Each row has a name. Each piece below is followed by the name of the row it came from, unless a question asks for something else. Each question is about the rows just above it.

[-0.11 -0.82  8.18 -1.54  4.37 -5.67  3.95 -3.09] = Bizug
[-1.00 -0.18  7.96 -2.55  3.57 -6.15  4.13 -3.43] = Nokav
[-6.68 -3.91  1.24 -4.42  1.71  7.14 -2.85  4.41] = pakar
[ 1.52 -2.10  8.22  0.24  5.62 -4.65  3.46 -2.53] = pinam
[-4.46  2.53  5.70 -5.91 -0.31 -6.73  4.30 -4.07] = fovu
[ 0.73 -1.49  8.32 -0.67  5.05 -5.18  3.65 -2.82] = Led
[ 2.25 -2.47  8.07  0.94  6.07 -4.18  3.17 -2.19] = gope
[ 2.82 -2.88  7.88  1.65  6.32 -3.61  2.78 -1.83] = Guzo
[-2.85  1.24  7.14 -4.42  1.71 -6.68  4.42 -3.91] = tusok
[-1.97  0.50  7.64 -3.47  2.70 -6.35  4.30 -3.73] = Gos
find: [ 0.73 -1.49  8.32 -0.67] => Led
Which row holds these entries in another order? [-3.91  4.42 -6.68  1.71 -4.42  7.14  1.24 -2.85] => tusok

[ 3.58 -6.14  1.12 -8.11 -3.07  1.57  9.75  3.13] = Bizug
[-0.03 -0.32  2.73 -6.65 -1.45 -0.16 -5.22 -1.06] = Guzo
[-8.19  5.78 -8.06  1.08 -4.05 -4.48  7.37  4.59] = gope
[-0.88  7.21 -0.85  6.85 -4.84 -5.12 -1.38  3.37] = Redu
[ 1.57 -3.07  3.58 -6.14  1.12 -8.11 -0.01  3.96] = Nokav
[ 1.08 -4.48 -8.06  7.37  5.78 -4.05 -8.19  4.58] = pinam
[ 1.57 -3.07  3.58 -6.14  1.12  2.74 -6.02 -2.18] = fovu
[-7.84  5.18 -8.42  2.65 -3.09 -3.55  7.86  4.61] = pakar
Which row holds these entries in another order? [ 4.61 -3.55  7.86  2.65 -3.09 -8.42 -7.84  5.18] => pakar
find: [ 1.57 -3.07  3.58 -6.14  1.12 -8.11] => Nokav
find: [-3.07  1.57] => Bizug
Which row holds these entries in another order? [ 3.37 -1.38  6.85 -4.84 -5.12 -0.88  7.21 -0.85] => Redu
What are the next 2 entries after [-0.85  6.85 -4.84]? => [-5.12 -1.38]
[ 1.08 -4.05 -4.48  7.37  4.59 -8.19  5.78 -8.06] is which row reordered? => gope
The row with [-0.32  2.73 -6.65 -1.45 -0.16 -5.22 -1.06] is => Guzo

[-1.30  2.61  5.88 -2.72  1.61 -0.18  0.95 -1.89  1.10 -2.58 -1.40  6.13
  1.55  3.78 -3.13 -2.09  0.76  2.23  3.56  5.06  0.25  0.39  0.86 -1.47
 -2.53] : gope
[-3.00 -0.83  4.80 -2.18  1.12 -1.34 -1.74  0.02  1.67 -2.67 -3.93  3.23
 -2.96  3.95 -2.85 -1.30 -3.14 -1.90  3.32  3.50 -4.45  2.18 -5.50 -0.16
 -4.52] : Guzo
[ 5.59  7.19  1.68  1.69 -2.50 -4.37 -7.09  2.08  5.38 -0.60  5.13  1.99
 -5.55  3.31  4.00  0.23 -2.42 -5.41  4.67 -3.99  5.48 -6.57 -4.30 -0.34
  5.38] : fovu
[-7.58 -2.17  6.69 -9.44  5.87  5.50  6.59 -8.97 -7.11  1.25 -6.62  7.60
  8.96  3.17 -7.49 -0.22  9.30  8.84  1.21  8.25 -1.64  0.23  8.88 -8.26
 -3.33] : Redu
[-0.17  2.02  5.00 -1.17  1.27 -0.74 -1.36  0.37  2.52 -1.46 -0.99  4.72
 -1.23  4.40 -0.61 -0.51 -1.33 -0.81  4.59  3.07 -0.96  0.32 -2.43 -0.17
 -1.34] : Bizug
[ 3.03 -1.08  4.27  0.15  0.97 -1.23 -1.73  1.74  3.44 -2.49 -2.25  2.32
 -3.28  3.67 -1.25 -0.78 -4.46 -2.39  3.18  3.13 -3.96  3.10 -5.98  2.27
 -4.18] : resi
[ 0.22  0.39 -6.76  0.69 -4.93 -2.54  0.62 -1.75 -2.90 -1.76  3.97 -3.81
  1.84 -6.85 -0.24 -3.47  1.99  1.59 -5.60 -4.99  6.17 -4.69  5.59 -1.68
  3.09] : tusok
[ 6.26  2.75 -3.33  7.77 -3.65 -3.01 -0.57  7.72  5.84 -1.47  6.26 -1.94
 -2.43 -1.99  5.00 -0.96 -4.21 -2.02  0.11 -2.62  3.66  2.69 -1.61  7.62
  2.57] : pinam
[-2.62 -1.28  1.80 -1.80  1.93  1.84  2.82 -1.41 -1.67  0.39 -2.21  1.53
  2.48  0.73 -2.37  0.08  2.54  2.93 -0.16  3.03 -1.06  2.24  1.95 -1.04
 -1.59] : Led
Give the next 2 entries after [0.25 0.39]. => [ 0.86 -1.47]
What are the next 2 entries after [ 3.03 -1.06]? => [2.24 1.95]
Which row holds [-4.93 -2.54  0.62 -1.75 -2.90 -1.76]? => tusok
find: [-2.72  1.61] => gope

[ 2.60 -0.81  0.68  2.32 -1.42  2.74 -3.11 -2.93  4.85  1.57 -2.24 -1.28
  0.74 -4.16  1.80 -0.93  1.92  3.85 -0.18  4.21  3.68 -2.59 -0.69 -3.18
 -1.82 -4.27 -0.16  5.65  2.23  0.44  0.27  0.51 -2.48 -5.47  1.58  0.79
 -1.61  0.65  0.83 -0.67 -2.93 -0.21 -2.37 -0.95  0.72 -6.34  0.26  1.63
 -0.71 -0.50  3.17  3.23  3.13  3.90  3.18  0.07 -1.38  0.19  0.44 -3.09
 -1.52 -2.02] : pinam
[-3.34 -2.51 -1.15  0.64  3.61 -2.77  2.69  3.68 -8.71 -0.96  3.61 -3.32
 -1.22  1.95 -4.62 -2.34 -1.16  0.13  2.91 -1.13  3.83  2.82  1.41 -4.58
  4.74  2.21 -0.79 -5.91  0.13 -0.92 -1.26  3.83  0.61  1.47 -2.41 -0.46
  4.28 -1.07  2.40  3.39  1.03 -2.80  1.36 -1.89  1.21  5.83  3.19 -5.20
  1.92  2.95 -3.10 -1.76 -0.54 -5.20  2.05  2.13 -2.30  3.56 -0.24  2.27
 -2.95  1.70] : gope
[ 1.30 -0.20 -0.51  2.51  1.03 -6.62  0.92  3.04  0.98  0.99 -2.95  0.20
  7.00  4.91  4.48  0.85  1.26  3.31  3.26  0.65  2.14 -3.62 -1.59  0.31
  2.87 -1.37  1.22  5.97  0.69  1.60 -1.10 -0.05 -2.48 -5.24  6.62  4.54
 -4.66 -0.86  1.67  3.01  4.00  2.38 -1.57 -2.93  0.43  1.97  1.73 -0.93
  2.57  6.76 -4.56 -4.87  7.32 -2.92  2.99  3.08  3.73  0.84 -4.54 -0.02
 -1.11  1.84] : Bizug
[ 1.15 -1.17  0.50  2.60 -0.74  2.19 -2.15 -3.78  5.18  1.64 -2.71 -1.05
  0.93 -2.69  0.91 -1.19  1.15  4.40 -0.18  2.92  6.13 -2.89  1.11 -4.58
 -1.26 -6.29  0.01 -1.87 -3.51  1.48  4.94 -1.92 -4.30  3.09  1.37  2.58
 -3.57  1.45  0.22  0.69 -2.43  0.41 -1.87 -1.42  2.47 -5.16 -0.68  2.32
 -0.38 -0.32  4.01  2.61  3.13  2.86  2.14 -0.09 -0.84 -0.46  0.21 -3.24
  0.12 -2.30] : fovu
[ 1.44 -1.74  0.87 -1.12 -1.42  6.04 -4.40 -2.29 -4.51  3.01  6.65  2.46
 -2.20 -2.48  1.27  1.56  2.90  1.94  2.43  0.00 -2.15  0.19 -3.08  3.11
 -3.32  3.78 -1.48 -4.30 -3.51 -1.87  1.48  4.94 -1.92  3.09 -2.20 -1.18
  0.79 -0.93 -1.83 -0.67 -5.65 -1.25  1.56  1.69 -2.10 -0.11  2.56 -3.66
 -1.03  1.32  0.04  2.61 -4.74  0.38 -0.68  1.57 -3.58  3.78  3.38  2.88
 -4.18  1.43] : tusok
[ 1.15 -0.04  0.73  3.44  1.44 -3.87  0.92  3.25  1.30  1.42 -2.95  0.20
  4.46  3.43  3.41  1.03  1.48  2.49  4.10  0.97  0.01  5.97 -4.58  0.84
  1.11 -2.89 -1.26 -0.46  6.13 -6.29  1.39  1.11 -2.86 -5.01  6.20  4.01
 -3.57 -1.29  2.52  2.81  4.99  1.03  0.05 -2.93 -0.35  2.57  1.83 -0.24
  3.34  4.77 -2.68 -4.04  6.01 -3.13  3.18  2.76  4.28  0.84 -7.71 -0.94
 -1.01  3.50] : Nokav
[ 1.15 -1.17  0.50  2.60 -0.74  2.19 -2.15 -3.78  5.18  1.64 -2.71 -1.05
  0.93 -2.69  0.91 -1.19  1.15  4.40 -0.18  2.92  6.13 -2.89  1.11 -4.58
 -1.26 -6.29  0.01  5.97  1.11  1.39  0.84 -0.46 -2.58 -5.94  1.37 -0.28
 -2.04  0.08  1.67 -2.02 -2.93 -0.52 -1.87 -0.67 -0.06 -6.94  0.89  1.63
 -0.81 -0.50  2.97  2.40  1.29  2.04  2.71  0.31 -1.57  0.74  0.89 -3.09
 -2.75 -1.33] : Gos
The row with [-6.29  0.01  5.97  1.11  1.39  0.84 -0.46 -2.58 -5.94  1.37] is => Gos
find: [ 2.74 -3.11 -2.93  4.85] => pinam
The row with [-4.30 -3.51 -1.87  1.48  4.94 -1.92  3.09] is => tusok
find: [-4.62 -2.34 -1.16  0.13  2.91 -1.13  3.83  2.82  1.41 -4.58] => gope
Give the next 2 entries after [ 6.13 -2.89  1.11 -4.58 -1.26 -6.29  0.01  5.97  1.11  1.39  0.84 -0.46]. => [-2.58 -5.94]
The next 2 entries after [-2.89 -1.26 -0.46  6.13]: => [-6.29  1.39]

[-0.42  7.98  4.45  1.32  1.54  2.19]  pinam
[7.98 4.45 1.32 7.98 3.46 2.19]  Led
[2.19 4.45 7.98 1.32 3.47 7.98]  Guzo
Where do [-0.42  7.98  4.45  1.32  1.54  2.19] appear? => pinam
Where do [7.98 4.45 1.32 7.98 3.46 2.19] appear? => Led
Put [2.19 3.46 7.98 1.32 4.45 7.98] back in order: which row is it? => Led
Which row holds [7.98 1.32 3.47]? => Guzo
find: [4.45 1.32 1.54] => pinam

[ 2.33 -3.97 -0.99 -1.20  1.41] : Gos
[-1.07  3.16  3.16  2.09 -1.67] : Led
[ 2.00  1.53 -3.74 -3.95  1.58] : resi
[ 1.11  5.96 -1.58 -2.64  3.04] : pinam
[-6.22 -1.78  3.17  4.10 -1.35] : gope
[-3.10  0.19  6.65  6.58 -7.61] : Guzo
[-3.71  2.17  1.17  0.89 -3.93] : Redu
What are the next 2 entries after [-6.22 -1.78]? => [3.17 4.10]
[-0.99 -1.20  1.41] is in which row? => Gos

[-0.33 -0.27 -0.35 -1.10]  pakar
[-6.34 -7.22 -6.44 -4.46]  resi
[-0.27 -0.35 -0.33 -1.11]  gope
[-1.37 -1.16 -1.51 -1.22]  Redu
[-0.47 -0.50 -0.29 -0.15]  fovu
[1.44 2.81 2.74 1.78]  Gos
Which row holds [-0.27 -0.35 -0.33]? => gope
[-1.10 -0.35 -0.27 -0.33] is which row reordered? => pakar

[ 1.63  4.29  1.49  3.52 -1.49  1.10  5.59 -5.94  1.89] : pakar
[ 1.77  2.37  1.91  1.81  2.37 -3.09  0.62 -1.43  3.63] : gope
[ 0.36 -2.45  1.06 -0.75  2.24 -1.24 -3.57  4.47 -0.71] : Gos
[ 0.36 -4.33  2.16 -0.76  3.40 -1.11 -5.23  7.55 -1.53] : resi
[ 0.89 -0.97  1.96  0.49  2.15 -1.43 -1.64  2.39  0.29] : Guzo
[ 2.25 -3.60  5.19  2.24  3.68  0.17 -3.12  7.27 -2.15] : Led
[ 3.16 -1.08  5.57  3.52  4.05 -0.84 -1.39  4.47  0.47] : tusok
[-0.42 -1.80  0.07 -1.20  1.08  0.11 -2.14  2.40 -0.78] : Bizug
[-1.08  5.55  3.52  4.05 -0.84  3.52  0.85  2.43 -3.79] : pinam
find: [ 0.36 -2.45] => Gos
find: [-1.08  5.57  3.52  4.05 -0.84] => tusok
find: [ 0.36 -4.33  2.16 -0.76] => resi

[-0.05  2.14  0.47  2.96 -1.21 -5.05  6.11 -1.13  0.54] -> Redu
[ 0.73  1.35  1.01 -5.76  3.42 -0.41  1.66  1.06 -3.48] -> Nokav
[-5.06  0.47  2.96 -0.05  2.14 -1.13 -1.21  6.11  0.54] -> Gos
[-5.76 -0.41  1.66  1.06  1.35  1.01 -3.47  3.42  0.73] -> Led
[-4.25  2.43 -2.43  5.39  7.05  1.66 -1.91  1.04  0.09] -> pakar
[ 0.09 -2.43 -1.91  2.43  1.66  1.04  5.39 -4.25  7.05] is which row reordered? => pakar
Put [ 0.73  3.42 -3.47  1.01  1.35  1.06  1.66 -0.41 -5.76] back in order: which row is it? => Led
find: [-5.76 -0.41  1.66  1.06  1.35] => Led
Which row holds [-5.76 -0.41  1.66  1.06  1.35  1.01 -3.47  3.42  0.73]? => Led
Which row holds these entries in another order? [-1.21  6.11  0.54 -5.06  0.47  2.96 -0.05  2.14 -1.13] => Gos
find: [-1.21 -5.05  6.11 -1.13] => Redu
Put [ 6.11 -1.13  0.54 -0.05  2.14  0.47  2.96 -1.21 -5.05] back in order: which row is it? => Redu

